In the data rows, the value 128 means zero.
Here are some points, each followed by its number:
[137 133 125 121 140 142 133 102 136 141 117 121 146 123 125 138 127 118
 137 115 139 126 108 126 144 129 105 152 131 120 132 142] 0
[112 113 145 133 117 110 109 129 131 123 157 121 107 124 127 108 123 123
 111 115 113 125 161 117 110 108 185 107 136 112 122 130] 1
[122 128 140 126 145 132 134 106 122 150 109 114  91 149 132 109 138 125
 130 112 131 110 107 100 139 112 137 143 116 135 126 162] 2
[ 92 115 143 131 142 132 126  90  98 112 120  63 139 168 130 169 118  95
 142 123 162 107 100  98 150 160  77 140  90 103 174 180] 3
[184 185 103 137 146 199 169 111 215 181 111 106 163 201 115 243 118  98
 151 164 157 144  87 221 133  98 105 135 106 141 148 171] 4
[112 122 126 124 140 100 116 114 106 126 129 136 105  91 140 118  98 114
 123 137 126 119 121  85 116 125 131 124 124  98 119 128] 5
[ 96 131 121 137 142 120 128 107 140 133 140 116 108 148 123 113 120 118
 114 112 125 127 111 148 132 135 136 133 141 110 104 136] 6
[142 103 110 126 122 139 135 118 120 137 102 126 145 128 128 167 111 121
 127 152 117 140 103 134 137 121 114 103 106 142 144 128] 7
[105 129 115 132 123 130 139 153 123 128 129 114 115 138 118 119 133 135
 107 121 123 121 127 130 141 120 132 142 119 111 115 115] 8
[ 94 128 141 134 122 117 142 110 118 104 134 131 108 161 130 102 127 128
 133 107 114 127 114 105 112 143 134 102 117 124 124 118] 9
[203 125 120 135 108 129 107 255 245 102 206 118  89 165 137 104 128 238
 228 153  91 111 177 104  95 111 159 102 151 220  92 104] 10
[132 116 108 117 121 121 107 150 151 117 118 128 117 124 128 132 131 126
 149 125 119 124 127 117 131 117 116 108 136 154 107 122] 11
[136 123 124 119 146 146 119  99 127 146 105 136 139  98 118 148 121 124
 123 120 148 127 108 117 160 129 105 144 140 134 129 127] 12
[123 110 124 124 163 151 139 101 141 135 112 125 137 131 119 150 124 112
 115 147 118 132 106 153 178 146  97 133 111 116 113 153] 13
[ 95 127 121 132 133 113 116 108 133 151 135 116 117 137 126 107 119 109
 120 129 112 128 127 148 118 123 168 114 137 120 101 136] 14
[132 110 106 124 135 117 123 126 125 122 116 135 113 123 126 124 126 115
 139 150 112 129 126 132 119 121 113 124 128 151 105 130] 15
[106 111 152 116 176 127 110 121 147 179 134 155 120 104 134  98 129 112
 108 106 128 122 135 124 152 123 163 137 155 114 124 127] 16
[113 116 143 131 122 131 133 101 125 115 114 119 115 137 127 143 120 116
 124 127 108 136 107 126 157 133 126 113 119 110 127 156] 17
[181 137  93 110 210 172  89 159 253 199 123 171 111 168 103 163 130 107
 120 205 131  93 164 250 167  90 135 185 152 196  90 126] 18
[171 108  87 111 140 130  96 175 197 143 146 211 101 134 114 152 132 115
 117 202 119 124 194 243 112 110 137 105 148 234  95 123] 19
[131 173 118 119 116 125 106 175 113 122 149 119 128 103 130 106 126 158
 120 123 157 121 144 121 112 145 102 130 125 108 134 110] 20
[167 115 112 122 115 134 122 156 148 133 113 129 139 110 122 131 126 144
 132 174 118 124 142 134 119 107 121 120 108 168 106 112] 21
[ 89 111 150 141 128 121 200  94 118  99 139 129 102 186 152 112 172 135
 146 104 106 141 104 100 116 161 116 199 149 112 135 165] 22
[141 118 146 119 108 116 108 151 114 121 103 126 111  88 114 103 134 135
 115 122 123 127 137 112 109  99 131 105 148 137 139 108] 23
[145 133 100 124 136 128 122 160 146 132 122 125 127 141 122 129 124 126
 112 139 137 121 146 148 115 109 137 142 120 139 103 112] 24
[ 97 114 132 134 138 111 112 111 123 131 146 136 109 127 125 113 126 120
 108 120 121 127 130 150 118 124 161 141 154 108 117 143] 25
[140 129 142 106 120 118 129 130 106 111 133 124 138 118 118 122 124 118
  82 132 123 141 127 113 131 126 129 119 116 119 117 128] 26
[185  99  94 115 120 126 108 209 171 135 147 177 114 115 115 130 114 158
 125 244 100 125 221 177 107  93 181 104 111 238  97 108] 27
[116 135 140 127 117 124 143 104 104 103 111 119 131 138 132 115 122 127
 123 117 121 123 103 116 119 147 105 118 117 113 133 124] 28
[132  72 130 142 117 144 133 115 112 167  72 147 206  82 118 140 124 134
 132 152 106 118 125 141 111 142 112 108 102 171 106 106] 29
[138 134 114 139 112 126 152 151 119 107 136 127 137 109 119 121 125 161
 138 167 114 125 114 131 104 113 138 153 109 122 104 116] 30
[109 127 119 121 141 121 121 109 100 147  94 116 120 117 127 112 148 119
 139 119 112 133 104 112 130 123 106 130 152 106 135 130] 31
[119 120 127 127 129 115 108 142 147 130 139 134 104 129 119 108 122 120
 115 128 110 124 135 167 129 112 169 112 144 126 102 118] 32
[120 125 122 129 126 124 132  97 127 125 128 128 130 122 123 137 127 120
 110 122 130 126 116 139 118 120 132 131 133 117 129 148] 33
[122 120 126 120 108 118 139 119 112 105 161 117 131 101 127 136 143 114
 132 104 148 124 122 109 131 131 143 122 130 122 114 160] 34
[145 143 124 112  96  69  88 137 102 139 131 107 115 123 128 129 120 131
 135  92 128 139 128 135 116  81  86 115 122 128 127  97] 35
[128 149 119 118 149 148 123 147 111 136 119 152 134 104 127 122 149 154
 128 124 150 123 107 130 152 179  94 207 146 107 130 111] 36
[ 81 117 109 105 122 108 127 136 140 129 126 133 115 141 135 124 131 104
 149 104 115 111 144 118 140 127 134  92 142 130 102 120] 37
[123 125 140 128 121 150 174 102 115 119 100 116 187 110 128 144 134 134
 133 125 138 145 105 114 141 139 104 137 101 113 148 126] 38
[124 116 119 128 109 109 107 101 114 114 140 109 112 132 126 125 135 122
 120 102 121 134 127 116 133 115 101 114 118 140 142 134] 39
[104 125 145 144 129 122 138  97 124 106 144 112 121 130 132 113 129 110
 123 118 122 123 120 109 122 134 121 126 104 109 128 121] 40
[104 110 127 116 128 113 103 120 139 128 167 150  96 134 130 112 128 114
 109 110 116 129 163 147 133 126 154 112 172 127 134 143] 41
[116 104 127 130 129 119 130 108 125 117 121 113 113 126 128 125 122 118
 122 130 111 125 120 123 128 123 125 115 118 125 119 141] 42
[168 141 120 122 117 131 116 148 137 117 119 128 118 113 120 124 132 139
 135 117 142 119 124 112 125 119 119 139 135 125 109 119] 43
[ 89 111 139 145 126 113 131 107 123 127 137 124 116 129 128 125 121 113
 113 141 112 126 143 127 115 117 162 104 106 113 120 141] 44
[117 139 127 137 133 130 160 108 116 119 113 118 142 132 126 134 125 122
 126 120 139 129 100 124 133 144 123 158 129 107 132 134] 45
[108 130 132 134 111 118 115 123 118 132 110 117 106 130 123 115 129 124
 133 116 115 125 125 121 107 129 124 103 130 112 106 117] 46
[120 119 123 125 134 127 104 131 142 136 129 121 119 134 134 129 128 116
 116 111 124 126 132 127 127 110 148 105 130 136 123 133] 47
New points follow, each followed by the numbers of its three nearest points above by angle, seen from the average point of the numbered points, nearest first.
[121 136 133 125 135 134 134 121 109 137 110 134 124 136 131 130 124 122
 117 108 118 121 115 127 138 112 125 149 136 120 124 135] ~ 45 31 2
[255 255  74 255 231 255 153  86  86 255  78  78 255 180 200 200 127 100
 234 102 255 142 104  79 103 206  45 199  91 116 255 137] ~ 0 4 38
[112 113 141 131 135 114 125 121 138 144 140 119 107 113 131 107 126 114
 135 120 118 123 132  98 123 113 153 123 138 118 117 126] ~ 1 5 16
[138 141 118 118 126 131 105 126 114 149 118 123 126 113 128 131 126 117
 114 114 151 125 154 127 137 138  97 120 131 121 151 121] ~ 20 12 35
[132 126 129 122 123 121 118 131 139 125 133 108 131 125 133 134 119 118
 141 114 137 129 113 138 125 123 130 132 140 116 135 138] ~ 0 34 3
[ 99 113 107 145 189 116 141 110 131 213 117 136 152 137 120 114 118 105
 114 202 120 122 142 146 107 106 165 151  97 125 104 121] ~ 14 18 44
[140 134 128 123 116 142 151 116 112 113  95 126 119 112 139 139 146 138
 137 137 126 128 111 127 153 155  93 164 118 125 122 118] ~ 36 38 45
[151 128 132 110 118 125 117 138 123 115 108 127 131 111 134 119 136 143
 130 130 132 130 118 120 123 124 118 117 122 138 133 111] ~ 23 43 20
[123 147 136 131 135 122 107 114 121 157 125 115 135 140 131 127 120 107
 145 126 153 127 100 104 121 124 118 107 128 107 150 137] ~ 3 31 0
[126 156 125 132 116 123 132 144 116 112 125 113 115 120 124 121 123 137
 131 120 125 123 107 150 121 135 111 134 127 108 109 116] ~ 20 28 8
[137 122 121 115 125 128 110 117 128 131 116 132 120 115 125 132 138 119
 122 129 126 131 134 130 129 109 126 106 131 132 132 126] ~ 23 47 39
[122 116 151 149 117 133 201 141 115 110 107 118 183  98 127 112 125 202
 160 194 107 124 111 118 124 117 137 155 102 132 111 116] ~ 30 38 29
[138 152 149 126 120 137 140 113 123 128 128 111 156 111 133 116 124 153
 148 110 138 125 108  94 130 121 102 157 116 111 143 125] ~ 38 0 45
[ 95 115 139 152 125 115 154 103 125 107 152 118 112 131 128 116 122 119
 120 131 108 124 115 122 129 134 142 136 115 108 114 143] ~ 40 44 42
[117 108 125 121 119 110 116 127 121 114 144 130 106 117 134 113 132 121
 119 124 120 125 138 132 111 117 170 116 129 132 109 144] ~ 1 25 44
[149 129 106 120 132 140 127 122 134 132 114 138 134 120 122 153 127 117
 129 139 144 129 109 149 142 129 111 141 129 135 123 126] ~ 12 4 0
[125 118 139 120 107 126 105 102 132 121 143 144 113 123 133 121 129 126
 132 112 123 121 123 104 114 125 155 116 149 131 129 131] ~ 1 41 34
[139 116 114 120 128 123 107 143 145 123 122 148 106 130 123 132 128 120
 121 121 135 131 141 159 125 115 132 124 152 154 107 131] ~ 19 18 32
[109 120 115 139 124 122 143 125 134 108 130 121 126 130 126 126 126 122
 126 133 115 126 121 137 129 122 124 129 112 112 108 120] ~ 40 8 42
[207 174 101 125 132 151 100 212 178 151 135 106 117 131 135 109 137 155
 119 106 187 118 157 105 118 104 102 166 136 139 108 105] ~ 43 24 20
[151 169 118 118 101 141 132 122 131 114 114 111 112 117 114 140 139 158
 127 124 111 124 110 154 121  85 104 139 165 114 106 137] ~ 43 35 30
[163 112 149 124 119 101  97 158 114 131 120 116 112 108 129 120 137 101
 122 109 134 120 198 108 157 123 135  97 129 164 164 108] ~ 23 47 35
[145 121  99 119 121 131 106 182 118 144 120 130 120 130 121 141 123 123
 118 142 129 124 166 147 156 118 119 102 123 163 119 112] ~ 27 21 19
[132 126 114 115 118 125 104 125 138 115 122 146 130 115 127 141 134 122
 124 118 136 126 126 136 131 131 118 108 136 136 123 131] ~ 11 12 43
[154 131  97 122 125 134 132 120 150 126 116 119 126 145 118 180 125 115
 117 138 141 134 129 173 127 110 126 105 119 147 114 141] ~ 4 7 19
[131 124 114 133 121 122 136 125 117 112 122 119 128 122 122 128 126 123
 138 138 129 125 114 125 119 127 113 125 115 120 122 124] ~ 28 38 30
[135 138 130 123 101 108 114 152 114 105 136 114 122 101 128 115 123 157
 138 138 114 128 145 115 114 115 112 107 103 128 130 102] ~ 20 23 35
[113 145 109 129 123 124 133 120 119 118 135 125 128 142 131 133 127 131
 126 131 133 126 135 139 126 131 106 128 106 115 128 125] ~ 28 3 20
[143 115 127 116 123 134 110 117 140 125 127 113 128 119 134 131 113 150
 130 120 126 115 112 131 121 111 119 118 118 129 136 135] ~ 39 35 7
[117 123 141 106 108 110 121 155 109 100 153 123 123 118 123  94 129 122
  69 131 111 155 161 110 133 118 134 112 124 111 126 111] ~ 26 1 23
[120 123 128 118 118 130 120 145 120 130 123 140 103 108 129 118 139 130
 134 119 122 125 121 116 144 142 111 149 155 126 108 118] ~ 36 43 31
[126 140 144 130 118 130 132 105 118 127 121 115 154 121 121 130 124 135
 130 109 145 124 110  93 135 135 103 134 117 109 138 142] ~ 38 0 45
[133 126 130 128 114 120 118 124 124 115 133 123 118 121 126 120 126 123
 127 115 131 123 123 115 120 120 138 125 129 117 118 126] ~ 34 1 5
[135 138 127 121 121 143 122 104 115 140 114 117 155 116 127 123 129 121
 124 128 133 129 129 109 139 137  94 138 105 122 153 123] ~ 38 0 12
[126 108 111 120 150 124 117 117 139 133 111 153 130 132 118 141 126 113
 114 132 122 128 137 167 128 116 146 116 142 143 109 133] ~ 19 18 32
[133 121 117 115 132 131 124 101 132 137 119 135 133 119 122 137 127 132
 114 115 132 126 121 124 120 127 145 122 143 124 123 135] ~ 33 12 0
[109 134 121 125 117 124 134 122 119 116 129 125 121 125 123 127 129 134
 132 133 106 112 120 120 132 133 120 139 127 108 122 127] ~ 28 40 45
[135 112 122 122 118 139 113 134 118 145 115 134 125 108 125 131 140 129
 131 134 123 127 128 110 157 133 100 124 125 145 123 114] ~ 12 29 11
[127  94 173 121 148 150 120 138 121 184  87 155 170  97 125 123 120 159
 121 150 118 103 136 102 132 131 125 146 106 155 109 124] ~ 29 12 21
[108 133 119 128 120 121 117 135 120 126 139 122 119 123 128 118 126 127
 117 127 124 124 141 124 130 131 119 131 125 112 119 120] ~ 20 8 5
[127 113 114 115 126 117 109 145 143 126 139 151  98 148 121 128 128 117
 113 121 128 119 165 160 106 117 151 110 136 162 102 134] ~ 19 32 27
[119 136 143 120 117 128 127 142 116 119 123 124 121 113 131 105 129 147
 130 117 125 124 127  94 125 131 114 124 119 120 134 112] ~ 20 28 23
[171 135 115 122 117 129 112 176 165 130 141 117 113 123 124 119 125 148
 131 137 130 117 156 125 111 104 132 128 125 151 104 114] ~ 10 24 21
[122 113 120 132 147 145 134  95 115 122 106 149 131 141 126 145 126 101
 112 122 138 129 105 136 135 143 119 138 133 112 133 132] ~ 45 13 33
[125 132 119 125 109 120 120 145 118 115 128 121 117 115 127 119 124 135
 130 131 120 125 140 124 125 133 118 117 117 123 124 110] ~ 20 23 46
[123 120 135 124 122 123 115 120 136 128 135 127 121 117 126 120 123 121
 121 120 123 125 128 122 125 113 141 122 129 118 121 132] ~ 1 5 47
[137 117 151 115 146 119 111 133 162 144 122 119 112 119 134 121 125 112
 133 117 133 126 143 110 139 125 125 113 150 154 142 109] ~ 16 47 23
